Where one turn sends some rows of the set: a few examples, then the rows asked:
tipa: [ 4 14  2 -2 43 -9 11 -9  8  2  7 11  9 -2]
gadit: [ -5   9  32  15   3  -2   3 -19   4 -12  -7 -11   4   5]
nebot: [ 20 -25  -6  -7  -8  -6  -5 -15  15  -5  16  18   6  14]
bis: [  5   7  30  -6   9  -4   5 -26  17  -5   6  19 -21  12]
nuta: [-19  11 -16   7  -9  -5  21 -11 -13  -3  22  -1  11  15]
muv: [ 14 -25  31  -8  -6   4  16 -16   0  -1  -2   9   6  -2]
Suti: [ 10   7  32  -3 -26  -1  10 -12   1  12   7  10  15  -9]
lugu: [ 1 19 14 -7 10 -8  6 -6 -6 11 17 25 33  3]
ligok: [ -2   4  28  17  -8  -7  -5 -21  11 -10  -4 -15  -3   4]
Poful: [  3  22  31  -5   1  -4   2 -24  16   0   8  21 -16   8]
lezut: [ -3 -11  14  -5  17 -10   9  18  -6   8   8  13 -22  -1]
gisam: [ 20 -10 -13  -1  21 -10   3 -16  16 -10  -7  -6   2   2]
bodod: [ 13 -12 -17 -10  -2 -20   9  -9   1  -2   7 -19  -7  -7]
Keloz: [  1  23 -21  -4  -5  -6 -10   3   6  12  16  16 -12  -5]
Dum: [  6 -17  22   8 -18   7  -9  -6  13   8  14  20  -4  -1]
fubaz: [-14   1  -6 -12  13 -25  21 -16 -15   9  22  13  -4  11]
pizep: [-11 -10 -19   0   1 -23  -3 -14 -17   5  -7   3  -1   9]
Gavi: [ 17  -7   3  -9 -20 -10   7   8  -5   0 -15  -5 -13  -4]
ranu: [ -2  11 -24 -11 -16  -6   9 -18  -7  -1   2  22  -5  18]
luvun: [  9   9   1   4 -26 -12  -7  -9  10   7  25   7  26   3]
roler: [  7  34  -2   5   7 -10  12 -10  15   3  18  -7  21  -7]
Zeme: [  7 -20   8  -6  23  -3   8 -10  -8  -8  -2  12  27  10]
Zudof: [ -1  10  19  -5  -4  -3  36  11 -10   0  14 -10   2  -3]
tof: [  1  19   2   1 -18  13   8  17   4   1  11  18 -15   4]
mef: [-5 -2 34  5  6 15  5 -3 -4  8  6 26 10 -4]
sedoz: [  2  27  -9  -8   3   0  24  -4 -12  -3   1 -10  16  -7]
kadol: [ 18  14 -19   3  -4  -5  -5 -13  31  -2  16   7  -4   3]
Piga: [ -4  -2 -12  -7  32   5  15   1  -2  -4  20  13 -11   5]

Poful -> gadit
pizep -> ranu
Now find these:
Suti -> mef
gisam -> kadol
nebot -> luvun
bodod -> Keloz
tof -> Zudof

